In the data rows, the value 128 means zero.
Here are some points:
102 140 144 101 136 117 140 121 103 138 117 131 128 151 161
176 123 139 140 179  99 101 109 105 163 120 148 177 119 150
149 181  66 120 144 170 116 134 184 105 108  77  67 138 116
162  82 134 117 136  72 112 142 123 166 155 155 217 130 135
105 106 172 133 155 140 109 145 117 146 130 162 190 112 143
139 131 114 136 120 100 146 113 104 146 122 144 121 152 131
143  93 169 107 136 115 160 141 124 173 166 107 117 125 161
 83 106 146 116 117 112 142 127 105 151 163 170 183 127 130
133 112 123 143 131 165 152 161 160 161  92 126  89 128 129
113  99 148 174  80 148 160 161 128  93 172 120  83 130  83
131 149 140 156 125 177 138 147 143  85 135  81  46 134 114
154 122  85 118 129 120 142 153 153 150  89 123 113 138 120
136 143 123 138 134 127 131 110 116 134 118 130 112 140 137
115 128 156 129 134 139 118 116 120 123 134 129 137 114 139
169 140 123 123 177 113 101 117 125 154 122 130 161 130 152
159 115 162 172 138 130 126 132 107 114 142 124 111 123 121
125 145 123 153 142 194 120 157 167  93 126  98  82 106  99
158 125 100 122 141 107 105 121 137 133 114 137 162 109 116
101 133 121 132 110 168 140 149 152  95 135 107  87 113  99
201 124 112 131 209  43 157 133  57 185 181 147 166 141 128
104  95 158 123 140  80 132 120  81 178 171 195 231 132 143
107 141 126 147 120 212 121 157 186  90 115  93  72 106 102
128 141 157 176 175 119 115 106  65 126 159 175 171 117 117
124 141 116 108  78 149 137 119 163  93 114  72  51 137 132
134 129 105 107 116 124 136 144 150 122 133 104 112 132 119
120 103 128  98 115 110 123 126 135 136 124 137 162  99 127
104 167 109 146 126 158 114 108 133 102 109 136 114 135 117
111 146 119 143 120 203 129 158 178  84 125  86  62 107  95
 89 144 114  87  96 159 122 124 171 117  94 105 105 136 147
147 170  84 110 149 159 123 132 171 118 110  81  77 136 129
 88 159 140 108 144 143 137 125 109 122 106 128 109 146 154
128 145 120 142 122 147 138 147 135  89 145  97  79 138 105
 90 166 143 104 147 188 130 131 144  77 149  73  67  88 119
110 167  98 127 121 198 114 145 188  81 109  82  70 121 107
12 more points follow, each with its number after it:
163 128 140 135 169 126 105 116 125 155 106 136 152 118 152 0
140 115 143 158 147 134 126 140 118 136 132 143 140 117 118 1
 58 140 130 108 106 176 146 148 154 109 155 116 105 128 119 2
100 125 114 130 121 153 131 139 147 126 129 142 137 108 104 3
130 137 120 149 132 187 124 156 169  96 128  96  83 104  97 4
133 141 100 110 126 138 101 120 160 115 101 117 137 115 124 5
132 135 119 146 122 132 148 154 123  98 157 107  87 144 100 6
137 143 108 123 138 111 130 137 122 128 132 125 130 158 130 7
147 120 119 160 145  77 150 113  65 147 149 177 157 131 104 8
117 137 106 146 161 156 137 167 137 128 142 140 133 124  96 9
125 117 124  97 111 109 115 111 140 150 105 136 160 132 153 10
146 157 126  96 170 141 168 109 122 160 132  82  52 112 157 11
Which three of these numbered points are nearest to each point below, ignoring the direction in which the first points spread most? Their numbers follow each, nearest first.
128 113 162 136 135 120 115 114 107 138 127 148 159 115 144 > 1 4 0
124  98 157 109 114  78 123  95 100 176 128 168 194 142 173 > 10 5 7
137 154 126  90 170 155 172 119 132 160 123  77  42 105 156 > 11 0 7
132 142 105 122 125 116 142 126 124 132 132 122 112 150 127 > 7 6 8
 96 171  91 116 104 173 149 150 165  91 118  85  49 160 117 > 7 6 2
114 147 116 137 115 195 127 150 179  82 125  81  60 106  99 > 4 1 3
142 137  90 110 122 145 106 122 175 119 101 107 121 106 117 > 5 10 0
145 107 170 137 162  90 113 108  79 159 141 164 192 116 151 > 1 4 0
 98 178 135  33 185 166 192 167 140 138 143  26  13 141 180 > 11 7 2
120 138 103 156 154 162 132 164 144 122 138 137 128 120  88 > 9 4 1
166 105 150 156 140  53 128  91  56 161 160 178 189 138 136 > 8 6 1
 55 137 120 112  90 164 150 140 148 108 149 129 111 135 112 > 2 3 10
147 135 102 122 137 129 104 116 149 132 111 131 146 115 123 > 5 0 10
 95 124  92 111  90 131 169 141 140 136 104 137  96 135 109 > 3 10 7
149 125 141 132 155 130 102 107 128 163  74 152 156 116 161 > 0 5 10
138 125 108 165 167 136 128 159 122 142 135 163 160 122  93 > 9 4 1
120  85 153 121 139  48 135 101  63 201 172 214 254 136 151 > 3 2 10
137 138  99 105 135 130 108 131 156 124 113 113 140 119 124 > 5 10 7
Here are 12 other points, each followed by its number:
171 129 152 100 197 114 163 109  97 195 133 106  95 103 175 0
142 108 173 141 144 111 109 110 100 138 138 146 167 111 145 1
130 140 116 157 145 140 105 136 129 114 117 149 153 131 108 2
132 136 157 153 142  82 130 104  56 135 144 165 157 166 149 3
 88 109 139 120 117 110 143 136 110 151 161 167 181 141 130 4
147  96 147 141 135  93 124 126 102 150 143 159 176 115 125 5
179  65 172 141 122  68 112  98 100 185 131 169 202 116 161 6
148 127 122 155 143  82 131 119  85 156 136 173 170 165 131 7
119 181  88 118 149 145 126 123 129 102  96 112  90 137 118 8
 98 151  84 100 110 161 143 169 178 108 123  95  87 154 113 9
108 168 104 130 115 159 127 117 144  98 105 111  81 144 123 10
141 124 143 116  98 121 122 106 137 114 135  99 105 133 147 11
Which three of these numbered points are nearest to each point below, ignoring the direction in which the first points spread most? Their numbers follow each, nearest first.
 65 125 134 119 101 153 152 146 138 127 161 138 129 138 119 > 4 9 5
110 185  83 124 147 157 119 123 136  87 100 114  93 127 104 > 8 10 2
 76 177 130 142 117 173 149 129 117  81 127 109  56 158 121 > 3 10 7
122 144 130 116  89 156 131 115 157  87 124  73  55 130 134 > 11 1 5
 88 111 136 116 116 113 143 122 111 152 155 163 170 128 130 > 4 5 9
108 129 145 124 102 106 141 120  96 120 106 136 116 164 150 > 3 10 11
158 136 110 153 130 111 122 103 114 145 105 147 129 142 131 > 7 10 8
 95  96 156 119 142  76 140 118  72 181 169 199 229 129 142 > 4 5 10
142  90 145 144 123 100 134 131 107 147 144 156 163 113 118 > 5 1 6
133 112 168 137 151 114 121 114  95 151 136 154 165 117 149 > 1 5 10
121 159 133 150 119 185 133 143 151  70 131  74  37 134 112 > 3 1 5
147 112 155 117  95 117 124 111 136 119 132  96 104 131 152 > 11 6 1
141 126 139 125  87 132 134 104 142 114 122  93  74 132 143 > 11 6 5
 61 124 144 117 138 175 141 162 140 126 150 142 144 103 113 > 4 5 9
140 119 142 128  83 128 129 113 145 112 128  97  89 140 142 > 11 6 5
104 136 145 102 138 102 128 109  93 146 114 150 158 148 165 > 10 8 3
143  94 165 117 123  55 125 106  76 161 140 162 192 149 165 > 11 10 5
 83  97 158 110 136  90 133 138  83 160 125 192 215 129 144 > 4 10 5
